[[197,141],
[128,148],
[151,184],
[154,139],
[124,148]]
->
[[141,148,184,139,148],
[197,128,151,154,124]]

[[129,111,161,122],
[139,116,113,110],
[183,65,90,62],
[103,120,138,141],
[53,80,179,147],
[97,116,166,134],
[131,166,142,163],
[124,113,131,123],
[76,70,182,135],
[118,86,146,113],
[175,49,108,57],
[136,147,89,104]]
->
[[122,110,62,141,147,134,163,123,135,113,57,104],
[161,113,90,138,179,166,142,131,182,146,108,89],
[111,116,65,120,80,116,166,113,70,86,49,147],
[129,139,183,103,53,97,131,124,76,118,175,136]]

[[161,110,96,167,136,120,141,110,159,111,164,101],
[103,136,129,125,124,110,114,104,123,127,121,131],
[140,122,119,102,121,125,122,127,93,117,114,121],
[157,70,125,113,130,123,129,123,112,140,106,126]]
->
[[101,131,121,126],
[164,121,114,106],
[111,127,117,140],
[159,123,93,112],
[110,104,127,123],
[141,114,122,129],
[120,110,125,123],
[136,124,121,130],
[167,125,102,113],
[96,129,119,125],
[110,136,122,70],
[161,103,140,157]]

[[110,83,135,148,126,145],
[75,85,148,182,123,175],
[60,86,155,192,121,183],
[75,86,149,175,122,168],
[63,86,155,183,121,175],
[96,84,138,168,126,164],
[72,86,149,185,123,178],
[74,86,150,177,122,170],
[75,85,148,181,123,173]]
->
[[145,175,183,168,175,164,178,170,173],
[126,123,121,122,121,126,123,122,123],
[148,182,192,175,183,168,185,177,181],
[135,148,155,149,155,138,149,150,148],
[83,85,86,86,86,84,86,86,85],
[110,75,60,75,63,96,72,74,75]]

[[158,152,101,129,165,147,124],
[110,179,157,173,111,173,128],
[98,141,178,183,120,149,142],
[127,155,171,111,112,163,141],
[156,88,121,106,117,74,172],
[117,150,145,142,74,124,123],
[143,150,143,140,175,174,129],
[97,123,112,190,140,78,129]]
->
[[124,128,142,141,172,123,129,129],
[147,173,149,163,74,124,174,78],
[165,111,120,112,117,74,175,140],
[129,173,183,111,106,142,140,190],
[101,157,178,171,121,145,143,112],
[152,179,141,155,88,150,150,123],
[158,110,98,127,156,117,143,97]]

[[158,143,131,137,138,126,93,54,114,132],
[101,125,100,168,120,107,77,110,134,69],
[101,99,148,102,117,207,145,171,101,164],
[142,105,97,74,125,147,100,75,94,119],
[162,115,154,124,158,109,107,136,90,118]]
->
[[132,69,164,119,118],
[114,134,101,94,90],
[54,110,171,75,136],
[93,77,145,100,107],
[126,107,207,147,109],
[138,120,117,125,158],
[137,168,102,74,124],
[131,100,148,97,154],
[143,125,99,105,115],
[158,101,101,142,162]]

[[105,125,114,139,186],
[127,118,144,145,120],
[121,130,132,128,135],
[123,116,150,148,121],
[132,133,116,120,132],
[125,125,111,118,125],
[121,128,131,127,135]]
->
[[186,120,135,121,132,125,135],
[139,145,128,148,120,118,127],
[114,144,132,150,116,111,131],
[125,118,130,116,133,125,128],
[105,127,121,123,132,125,121]]

[[136,78,83,96,133,165,171,188,149,138,74],
[137,182,104,82,167,170,94,109,173,150,88],
[151,128,108,111,142,157,152,142,100,114,133],
[110,174,151,74,92,172,168,81,81,161,184],
[133,109,101,104,136,152,160,172,136,120,99],
[158,157,113,98,146,160,97,100,158,160,88],
[178,132,86,120,173,155,96,107,149,167,96],
[156,152,112,109,156,154,105,126,154,148,94]]
->
[[74,88,133,184,99,88,96,94],
[138,150,114,161,120,160,167,148],
[149,173,100,81,136,158,149,154],
[188,109,142,81,172,100,107,126],
[171,94,152,168,160,97,96,105],
[165,170,157,172,152,160,155,154],
[133,167,142,92,136,146,173,156],
[96,82,111,74,104,98,120,109],
[83,104,108,151,101,113,86,112],
[78,182,128,174,109,157,132,152],
[136,137,151,110,133,158,178,156]]
---
[[148,198,158,112,95,140,94,128],
[154,96,109,118,112,145,157,99],
[123,135,62,115,65,107,122,100],
[101,99,129,176,127,108,153,100],
[146,119,98,149,104,174,119,122],
[90,168,89,134,77,119,163,121],
[127,169,122,106,117,156,154,138]]
->
[[154,96,109,118,112,145,157,99],
[101,99,129,176,127,108,153,100],
[90,168,89,134,77,119,163,121]]

[[109,128,120,131,135],
[117,119,104,128,148],
[137,129,73,96,148],
[158,132,102,81,138],
[144,133,176,140,58],
[147,125,145,102,119],
[103,128,137,141,124],
[137,138,114,99,163],
[130,122,137,119,106],
[108,138,167,161,136]]
->
[[117,119,104,128,148],
[158,132,102,81,138],
[147,125,145,102,119],
[137,138,114,99,163],
[108,138,167,161,136]]

[[194,129],
[167,131],
[162,128],
[149,129]]
->
[[167,131],
[149,129]]

[[97,130,123],
[106,168,152],
[103,202,151],
[136,116,128],
[156,134,135],
[112,125,138],
[148,139,132],
[141,152,112],
[159,136,114],
[109,120,138],
[112,134,160]]
->
[[106,168,152],
[136,116,128],
[112,125,138],
[141,152,112],
[109,120,138]]

[[104,78,128,77,114,192,160,175],
[140,139,94,130,129,74,85,80],
[192,173,93,136,148,60,79,63],
[102,130,105,116,78,64,70,114],
[127,126,125,125,124,123,124,123]]
->
[[140,139,94,130,129,74,85,80],
[102,130,105,116,78,64,70,114]]

[[130,149],
[132,141],
[132,99],
[128,185],
[129,137],
[126,114],
[132,164],
[130,109]]
->
[[132,141],
[128,185],
[126,114],
[130,109]]
---
[[141,80],
[132,119],
[54,90]]
->
[141,119]

[[83,156,165],
[90,92,112],
[104,92,113],
[110,97,102],
[120,53,60]]
->
[83,92,113]

[[135,55,156],
[151,146,100]]
->
[135,146]

[[110,141],
[57,134],
[109,129]]
->
[110,134]

[[116,93],
[188,103]]
->
[116,103]

[[182,203],
[128,150],
[126,186]]
->
[182,150]
